One vector is turned by the same rotation once a step. Each row is the vector after some number of steps, and that number follows the row.
The counts run from 0 to 531.
[126 136 178 155 143  83 177 138 100  98 122 133 120 134 119 129  89 142
 124 149  54 117 129 130 128 123 131 113 145  93 154 127 139 163 119 127
 173 176 117] => 132
[125 159 178 179 123  65 147 158 113  76 134 104 127 112 126 150 100 130
 104 150  86 104 135 129 115 121 118 110 104  59 154 124 143 136 127 128
 136 164 138] => 193
[133 163 193 153 166 108 167 127  75 107 153 125 112 114 129 142  93 137
 119 144  67 155 110 123 184 152 103 119 125 101 108 130 119 139 135 143
 143 146 133] => 335
[128 172 182 162 152 105 155 147 131  80 152 123 130 119 140 167  72 138
 116 139  99 133 134 107 130 137 111  86 129  84 122  92  90 136 157 151
 110 168 134] => 119
[143 174 167 150 153  93 169 123 129  78 151 127 115 114 124 146  94 143
  91 165  96 129 147 127 103 132 115  90 110  83 131 105 124 177 143 126
 139 156 140] => 77
[144 164 196 162 148  97 169 134  79  89 138  91 105 137 139 116 105 125
 120 123  70 141 140 137 138 140 127 103 121  85 103 124 132 143 131 137
 166 160 119] => 266
[129 155 200 146 149  99 164 152 136 120 170 124 132 124 148 171  88 139
 120 140  67 133 108  78 150 105 135 116 142 123 136 113 145 147 139 133
 151 153 117] => 524
[149 188 191 153 167  94 166 140 131 102 168 102 124 109 141 160 136 135
 106 137  93 113 155 116 131 133 116 126  97  86 126 117 146 147 165 124
 117 167 131] => 325
[153 137 185 145 153  87 173 116 102 121 132 129  74 106 133 134  88 137
 109 152  84 139 161 136 137 146 101 115 138  91 135 128 106 169 116 155
 140 184 118] => 424
[138 138 177 140 154  73 162 129 118  91 129 113 116  99 127 168 117 144
 107 147  67 108 151 114 123 113 100 109 104  95 123 141 131 144 138 119
 122 198 119] => 418
[107 141 189 159 152  71 184 148 100 119 138 113 129 140 124 159 105 130
 124 131  73 117 125 140 172 149 127 126 110  92 142 111 115 126 161 147
 103 165 146] => 158
[125 167 181 176 138  82 178 157 119 105 160 129 113 126 169 137  85 146
 126 130  69 117 159  99  92 125 109 137 110 106 125 119 133 154 119 145
 135 149 129] => 480
[135 153 186 175 169  88 164 134 139  93 158 115 145 133 119 162 100 157
 118 149  73 155 115 123 148 142 129  95 113  99 145 100 130 152 130 129
 107 159 137] => 115
[129 185 171 139 153  97 156 131 107  73 139 126 121  98 120 152  98 150
 131 146  58 122 142 100 127 111 103 121 121 108 118 131 140 169 140 135
 164 162 105] => 169
[144 151 194 158 144 101 149 157 101 134 141 130 113 100 146 147  99 118
 134 124  66 109 129 123 160 148 126 117 144  88 164 132 110 155 133 145
 133 193 137] => 66
[148 144 179 136 152  91 175 140 115  95 158 125 116 124 156 158  79 135
  99 147  81 147 127 105 121 113 120  93 117  92  92 120 131 137 155 131
 151 161 122] => 302
[146 154 182 150 153 107 172 129 122  77 166 115 120 125 155 160  75 140
 100 153  72 147 127  97 117 120 112  86 121 103 110 112 124 139 150 123
 148 151 130] => 301
[132 149 195 131 117  69 154 156 103 103 153 111  99 119 155 152 121 119
  99 140  90 118 148 129 134 146 129 136  86  73 128 127 126 126 169 156
 154 147 136] => 441
[117 155 175 164 157  81 188 155 137 109 147 144 112 119 123 135  77 136
 120 164  96 110 151 135 115 130 120 140 132  82 161  96 110 162 151 156
 114 168 133] => 253
[142 171 195 136 165 108 157 141 136  93 169 103 117 112 126 155 100 119
 100 149 103 129 155 115 152 115 110 121 133  89 130 114 124 133 181 145
 133 165  97] => 213
[129 197 182 148 136  93 142 151 123  95 141 125 140  86 114 165 106 145
 114 151  91 115 118  99 156 107 115 118 126  96 152 122 149 171 140 148
 147 147 117] => 281
[120 151 182 138 117 101 151 130  96  77 142 138  96 107 129 139  73 124
 106 158  61 121 128 117 128 126  98 117 142  92 144 127 108 141 125 146
 172 150 127] => 128
[104 183 181 173 145  86 167 153 103 105 147 127 128 136 131 147  88 137
 140 119  74 104 139 121 148 140 109 135 127 100 148 107 101 148 144 159
 116 160 146] => 160
[137 166 179 154 125  95 162 158 126  83 166 114 124 120 150 162  84 131
  92 160  98 120 109 109 118 129 139  92 117  74 146 106 136 151 154 133
 150 140 149] => 189
[144 156 172 154 168  76 180 141 110  94 139 118 117 104 135 133 104 143
 102 160  87 143 150 139 122 120  98 122 102  69 113 127 138 138 137 125
 124 172 120] => 80
[147 159 179 138 132  72 166 148 109 114 141 112 119 114 175 174 112 145
 126 115  80 115 146  98 116 137 129 102  97  92 102 115 119 152 143 152
 131 167 135] => 233
[140 175 185 159 130  86 145 120 121  83 150 102  96 120 127 155 122 130
  95 151 102 136 165 131 135 151 102 110  93  78 135 113 110 151 146 154
 118 143 129] => 328
[145 159 205 158 136 105 140 123 104 109 147  87 108 130 121 155 106 118
  85 142  82 113 131 113 161 128 121  88 147  80 160 122 137 140 132 130
 149 171 124] => 491
[152 175 196 162 120  83 152 129 123 105 166 113 100 112 136 157 107 140
  77 175 108 142 141 114 138 141 117 116 115  85 144 116 147 169 122 148
 145 120 124] => 147
[151 160 181 158 149 102 178 126  90 140 143  98 119 136 153 153  93 127
 112 113  89 112 129 112 155 140 135  78 132  95 127 116 125 156 131 133
 127 190 140] => 24
[132 156 194 161 163  89 179 145 118 149 146 119 110 124 131 153 110 127
 117 137  88 105 135 123 177 144 128 137 131  99 165 115 126 151 153 143
 111 186 130] => 497
[131 185 190 163 123  91 150 170 117  84 160 108 111 125 146 132 100 118
 110 134  95 114 158 119 114 127 122 123 118  75 135 109 122 134 161 156
 154 143 127] => 439
[119 136 188 163 150  97 163 128 119  88 137 122 120 144 117 125  88 136
 126 142  52 117 125 120 128 121 133 114 151 105 165 114 138 152 119 118
 172 175 117] => 133
[138 153 201 149 114  91 128 142 112  86 142 104 123 109 135 169  99 128
 100 145  75 131 118 104 143 119 130  78 135  83 138 120 132 145 129 146
 158 158 108] => 59
[150 145 184 136 168 108 199 142 118 123 168 128 115 134 146 141  78 132
 101 160  94 142 113 128 144 135 149 108 137  93 125 103 135 153 166 133
 155 155 130] => 432
[132 138 195 146 126  80 159 132 112 103 150 101 109 128 137 161 114 147
  82 161  73 131 132 102 139 113 121 110 109 103 136 136 168 140 112 122
 156 153 109] => 487
[134 167 180 134 140  90 194 149  99 126 144 117 119 143 148 144  81 137
 120 133  85 119 113 108 149 118 146 112 131 106 123 108 131 159 156 156
 183 147 125] => 94
